In the rows, 128 means zero.
A single turn carries every row of the set below to another of its rows. Some are shown first; where does it send the rows asked next?
boguf: [111 121 128 129 132 130 122 118  93 146 146 112 160 130 132 154 141 110
 155 146 138 169 135  83 115 124 131]
Gukiz: [141 123 118 145 140 126 115 119 137 127 155 109 154 131 141 130 116 108
 103 150 120 104 109 128 175 118 152]
Keso: [142 111 132 127 124 147 158 115 142 118 140 133 111 129 119 138 137 113
 155 138 133 152 138 116  78 130 108]
puz: [141 131 111 139 142 127 111 121 142 128 150 109 158 135 144 132 120 117
 102 143 111 111 111 131 175 117 150]
Rosig: [149 115 112 133 109  92 137 112 150 117 123 118 170 149 117 110 137 151
 135 104 124 135 126 142 132 141 147]
deris: [143  98 170 145 121 163 152 122 117 115 121 126 110 150 107 137 158 123
 137 123 149 143 129 117  99 133 120]
dol: [147 127 110 135 151 139 107 102 107 113 117 146 171 139 158 134 115 156
 147 121 130 136 135 118 167 139 153]
ginon: [130 147 136 125 150 123  99 110 130 126 159 121 134 140 149 146 113 123
  97 121 127 110 134 140 160 103 164]
bafit: [139 148 129 131 151 135  95 100 107 122 128 139 155 144 156 149 125 154
 125 107 137 122 147 136 152 116 174]
Bobe: [148 122 141 144 149 120 141 109 101 128 119 110 104 136 140  92 116 106
  88 155 167 129 128 129 124 135 147]
Kiga: [121 123 170 111 136 148 156 140 127 114 123 113  92 137 130 125 141 135
 127 114 152 157 130 126 113 148 105]
Fepak: [151  95 160 143 127 166 155 118 125 120 122 127 120 138 103 139 152 135
 137 121 138 149 146 113  93 138 116]
pem: [118 113 145 111 125 140 165 128 141 158 113 126 114 134 106 129 124 116
 116 142 124 125 144 116  97 152 114]
Lokag: [142 131 128 144 139 137 113 109 116 115 140 132  76 135 133 137 106 139
  99 131 160 145 113 128 139  99 118]
peba: [149 119 137 155 147 126 137 110 101 129 120 108 102 131 141 100 121 106
  90 153 168 119 126 131 142 137 142]
ruto: [119 133 159 116 121 145 158 138 132 148 116 103 104 112 119 132 144 143
 111 130 146 130 137 128  97 147 119]
nol: [142 106 108 144 145 136 121 117 117 116 132 129 175 136 147 123 109 123
 136 147 122 125 113 110 185 143 141]
Rer: [129 143 139 129 151 136  95  98  99 124 135 144 147 146 154 151 119 152
 127 108 142 117 147 129 153 115 172]
lusod: [138 115 125 132 111 101 134 118 136 120 123 122 175 165 118 113 142 160
 139  93 125 140 137 142 132 137 151]
belal: [111 111 147 108 126 135 160 119 135 148 113 138 109 149 110 132 125 101
 133 142 127 129 140 111  94 151 115]
seke: [134 148 134 126 151 125  97 113 132 129 148 120 145 148 148 147 122 126
  97 117 121 112 135 143 165 106 168]
zut: [110 125 118 134 135 134 122 113  90 152 148 116 157 127 143 157 142 113
 162 146 139 157 147  89 121 128 132]
kif: [134 116 175 117 135 155 153 135 128 119 121 113 103 132 117 136 144 146
 120 106 147 159 143 124 109 145 110]
budem: [142 131 133 139 135 135 119 112 109 116 128 137  81 137 128 127 101 144
  97 135 166 150 109 125 127 100 123]
soti: [129 129 127 129 109  96 122 110 149 130 134 114 150 157 111 114 143 165
 116  97 117 123 119 141 128 131 150]
sogom: [139 126 113 139 149 141 109 105  97 113 126 145 170 132 161 136 113 157
 155 125 139 135 135 114 162 137 153]
tove: [112 118 135 137 129 147 101 108  96 139 138 146 115 157 116 172 123 135
 134 125 141 154 126  95 137  97 123]
Merap: [147 114 102 146 142 137 115 114 123 121 125 129 176 138 144 124 117 131
 129 145 115 121 109 114 181 139 145]
tired: [144 104 129 125 128 149 164 117 146 133 131 132 120 127 110 133 128 120
 141 141 122 147 148 112  82 140 106]
fufo: [128 131 126 124 113 100 125 117 141 122 136 117 160 163 122 115 142 172
 131  87 119 140 133 143 127 130 148]
medo: [126 118 137 123 158 113 145 117 100 138 136 100 149 135 147 108 128  82
 124 155 144 154 150 103 125 153 140]
mado: [114 119 137 133 122 145 106 115  96 134 133 144 118 150 112 166 120 140
 132 129 147 165 114  92 128  97 119]
Lovis: [124 116 129 126 160 116 145 118  99 140 130 103 144 135 155 110 123  86
 129 152 146 149 154 108 143 160 135]
Sel: [110 135 151 119 116 141 158 131 124 147 116 109 102 116 127 124 148 131
 127 142 150 121 125 123  89 151 123]
fami: [139 118 119 126 112  88 130 108 159 123 126 118 155 155 110 110 132 148
 118 102 115 127 117 140 136 141 144]

Sel moves to Kiga
tove moves to zut
seke moves to bafit
Now find these:
Fepak moves to tired
lusod moves to Rosig
boguf moves to medo
Rer moves to sogom

